In the data rows, 500 means zero.
Here are some points:
array([528., 391., 582., 469., 569., 529., 326., 535., 755., 522., 474., 355., 572., 444., 562.,
       577., 878., 590., 561., 566., 576., 475., 623., 555.])
array([493., 581., 469., 354., 537., 490., 533., 504., 473., 622., 512., 607., 540., 514., 571.,
       501., 444., 542., 521., 401., 419., 518., 505., 432.])
array([437., 527., 599., 673., 494., 430., 554., 396., 322., 267., 501., 538., 373., 474., 319.,
       506., 283., 399., 388., 541., 532., 572., 371., 570.])
array([616., 404., 575., 473., 405., 611., 520., 610., 483., 522., 449., 398., 509., 500., 473.,
       536., 675., 571., 696., 421., 436., 555., 634., 553.])
array([525., 479., 610., 525., 444., 538., 519., 596., 410., 470., 458., 509., 452., 532., 392.,
       572., 591., 570., 697., 449., 457., 613., 592., 603.])
array([430., 630., 454., 605., 426., 448., 663., 421., 358., 447., 544., 605., 410., 546., 434.,
       456.,  86., 429., 296., 519., 484., 484., 388., 459.])
array([603., 324., 574., 521., 498., 530., 391., 548., 683., 464., 417., 293., 575., 476., 489.,
       561., 875., 580., 607., 518., 572., 460., 671., 614.])
array([476., 621., 384., 317., 460., 534., 615., 539., 470., 659., 518., 606., 505., 558., 647.,
       412., 360., 532., 536., 422., 410., 502., 462., 394.])
array([435., 615., 285., 424., 567., 454., 473., 396., 624., 640., 610., 540., 547., 462., 718.,
       390., 383., 468., 284., 565., 560., 342., 341., 276.])
array([431., 457., 550., 670., 538., 387., 467., 358., 486., 306., 530., 508., 504., 395., 337.,
       588., 323., 359., 309., 574., 572., 512., 392., 583.])
array([515., 375., 468., 572., 575., 444., 325., 476., 800., 502., 530., 372., 581., 371., 573.,
       507., 748., 487., 394., 615., 603., 398., 494., 490.])
array([419., 554., 386., 304., 633., 417., 405., 433., 684., 644., 611., 535., 603., 430., 744.,
       487., 536., 549., 377., 532., 587., 381., 407., 315.])
array([555., 579., 517., 360., 531., 571., 476., 558., 567., 688., 457., 490., 579., 513., 621.,
       531., 672., 603., 650., 436., 477., 513., 639., 397.])
array([594., 263., 648., 726., 448., 526., 362., 626., 500., 315., 393., 377., 545., 467., 284.,
       619., 681., 452., 653., 564., 440., 552., 669., 709.])
array([585., 420., 572., 600., 437., 506., 482., 495., 487., 364., 439., 479., 455., 416., 463.,
       527., 509., 472., 574., 495., 487., 551., 539., 542.])
array([488., 444., 425., 488., 615., 442., 358., 406., 740., 486., 611., 351., 538., 391., 618.,
       491., 625., 490., 310., 599., 563., 332., 368., 395.])
array([458., 553., 386., 412., 503., 477., 525., 500., 588., 643., 539., 551., 547., 529., 614.,
       446., 455., 524., 444., 508., 491., 439., 495., 350.])
array([526., 326., 629., 751., 445., 520., 372., 548., 532., 271., 432., 372., 473., 491., 274.,
       594., 730., 497., 563., 638., 567., 560., 639., 704.])
array([545., 313., 519., 374., 556., 516., 344., 558., 817., 570., 427., 340., 639., 398., 713.,
       548., 886., 639., 581., 515., 465., 452., 615., 480.])
array([386., 617., 540., 608., 495., 455., 579., 404., 319., 338., 585., 591., 356., 466., 330.,
       467., 169., 389., 288., 586., 541., 521., 291., 530.])
array([499., 332., 482., 448., 570., 468., 307., 516., 851., 520., 498., 313., 623., 369., 644.,
       535., 817., 586., 458., 582., 504., 419., 515., 475.])
array([424., 497., 443., 577., 645., 353., 450., 347., 676., 467., 618., 411., 518., 378., 550.,
       520., 520., 435., 157., 622., 584., 322., 340., 379.])
array([399., 540., 419., 478., 582., 445., 429., 405., 613., 497., 606., 463., 455., 366., 582.,
       473., 507., 496., 281., 598., 554., 378., 312., 414.])
array([522., 507., 465., 336., 513., 579., 453., 626., 612., 707., 461., 518., 538., 616., 664.,
       500., 773., 622., 690., 450., 464., 502., 669., 433.])
array([428., 637., 319., 501., 494., 439., 590., 468., 397., 468., 527., 635., 431., 506., 493.,
       413., 141., 389., 310., 513., 501., 466., 324., 448.])
array([525., 584., 445., 320., 464., 554., 568., 633., 364., 661., 509., 668., 526., 656., 608.,
       477., 394., 516., 595., 418., 367., 546., 538., 421.])
array([407., 413., 453., 521., 604., 458., 314., 432., 830., 542., 560., 355., 607., 380., 669.,
       505., 797., 555., 338., 645., 606., 393., 501., 398.])
Then 18 other points, each followed by its number:
array([493., 395., 627., 648., 499., 513., 380., 477., 573., 358., 519., 345., 525., 401., 411.,
       541., 642., 492., 488., 599., 551., 508., 543., 633.]) 0
array([610., 423., 477., 320., 483., 564., 461., 634., 645., 753., 458., 451., 597., 579., 644.,
       503., 831., 649., 759., 431., 448., 503., 710., 434.]) 1
array([438., 565., 417., 470., 549., 443., 584., 407., 435., 517., 516., 581., 474., 569., 509.,
       473., 263., 477., 407., 507., 529., 483., 402., 457.]) 2
array([491., 475., 466., 362., 535., 515., 434., 536., 687., 661., 514., 483., 552., 434., 678.,
       484., 639., 612., 523., 516., 514., 454., 490., 352.]) 3
array([515., 388., 585., 509., 582., 420., 322., 449., 735., 447., 514., 370., 549., 396., 591.,
       574., 806., 572., 474., 573., 545., 454., 536., 483.]) 4
array([418., 640., 393., 361., 582., 527., 486., 475., 560., 672., 579., 558., 510., 539., 677.,
       485., 531., 570., 428., 500., 550., 438., 461., 341.]) 5
array([549., 413., 557., 393., 604., 571., 299., 517., 790., 594., 529., 314., 593., 441., 651.,
       573., 956., 608., 579., 528., 560., 374., 604., 436.]) 6
array([498., 457., 335., 500., 594., 428., 376., 392., 774., 552., 564., 412., 596., 407., 662.,
       459., 602., 469., 294., 612., 610., 326., 421., 378.]) 7
array([492., 596., 448., 292., 559., 509., 470., 529., 577., 673., 535., 582., 491., 509., 743.,
       491., 618., 621., 544., 434., 470., 454., 488., 351.]) 8
array([528., 435., 505., 449., 510., 536., 425., 532., 494., 548., 460., 464., 503., 509., 560.,
       509., 579., 538., 541., 501., 446., 519., 583., 409.]) 9
array([402., 614., 526., 656., 538., 468., 588., 373., 305., 324., 561., 591., 381., 509., 327.,
       505., 139., 386., 279., 557., 545., 510., 279., 533.]) 10
array([559., 415., 603., 673., 399., 556., 521., 539., 331., 329., 371., 448., 516., 564., 269.,
       545., 522., 423., 707., 489., 503., 632., 614., 736.]) 11
array([439., 669., 353., 453., 520., 478., 575., 409., 446., 624., 602., 640., 458., 542., 605.,
       423., 239., 443., 307., 480., 547., 407., 363., 339.]) 12
array([426., 419., 560., 569., 512., 540., 413., 502., 548., 440., 441., 386., 519., 492., 472.,
       530., 727., 532., 630., 544., 563., 528., 608., 607.]) 13
array([588., 405., 618., 647., 412., 551., 514., 549., 385., 316., 390., 461., 449., 516., 270.,
       569., 524., 476., 661., 444., 485., 609., 633., 699.]) 14
array([617., 414., 513., 431., 512., 507., 476., 548., 597., 562., 442., 408., 540., 485., 545.,
       535., 719., 575., 711., 409., 498., 483., 592., 482.]) 15
array([585., 334., 560., 431., 553., 555., 296., 576., 821., 574., 498., 286., 583., 404., 621.,
       564., 999., 636., 606., 532., 536., 428., 643., 523.]) 16
array([603., 567., 523., 374., 392., 642., 582., 661., 308., 647., 413., 610., 496., 679., 491.,
       491., 559., 570., 858., 328., 429., 599., 719., 537.]) 17
Which two of these numbered points are nearest to each point below, ignoring the 3 directions in which the first points spread most? Their numbers follow each, nearest first.
array([483., 390., 622., 682., 489., 444., 482., 438., 443., 328., 439., 408., 472., 507., 297.,
       573., 506., 452., 497., 539., 548., 556., 523., 662.]) > 2 14
array([418., 681., 489., 520., 478., 501., 612., 433., 264., 438., 577., 619., 433., 527., 444.,
       425., 113., 409., 385., 482., 472., 531., 309., 513.]) > 0 10
array([448., 489., 514., 468., 557., 485., 456., 471., 571., 505., 514., 456., 529., 488., 518.,
       509., 583., 512., 452., 512., 542., 484., 486., 534.]) > 10 0
array([413., 675., 291., 407., 591., 488., 435., 367., 482., 613., 609., 540., 484., 526., 684.,
       377., 301., 466., 304., 540., 596., 379., 294., 359.]) > 17 11
array([379., 583., 403., 432., 624., 421., 457., 346., 623., 530., 636., 518., 547., 390., 664.,
       441., 366., 452., 198., 603., 584., 377., 293., 358.]) > 0 10
array([590., 527., 573., 423., 401., 636., 581., 623., 298., 564., 374., 574., 503., 666., 428.,
       514., 532., 565., 862., 353., 421., 644., 699., 614.]) > 17 11
array([465., 413., 560., 654., 519., 431., 423., 408., 491., 251., 494., 433., 451., 390., 297.,
       564., 474., 398., 431., 554., 532., 509., 444., 627.]) > 14 16
array([549., 293., 679., 748., 457., 476., 400., 472., 577., 331., 425., 336., 538., 432., 317.,
       589., 729., 479., 604., 624., 571., 563., 640., 662.]) > 1 12
array([610., 463., 602., 401., 456., 576., 521., 679., 400., 542., 424., 507., 497., 593., 429.,
       578., 697., 600., 810., 358., 419., 634., 680., 597.]) > 16 10
array([394., 774., 332., 230., 583., 518., 641., 451., 369., 722., 630., 659., 392., 593., 706.,
       409., 186., 514., 390., 393., 493., 424., 333., 311.]) > 6 10
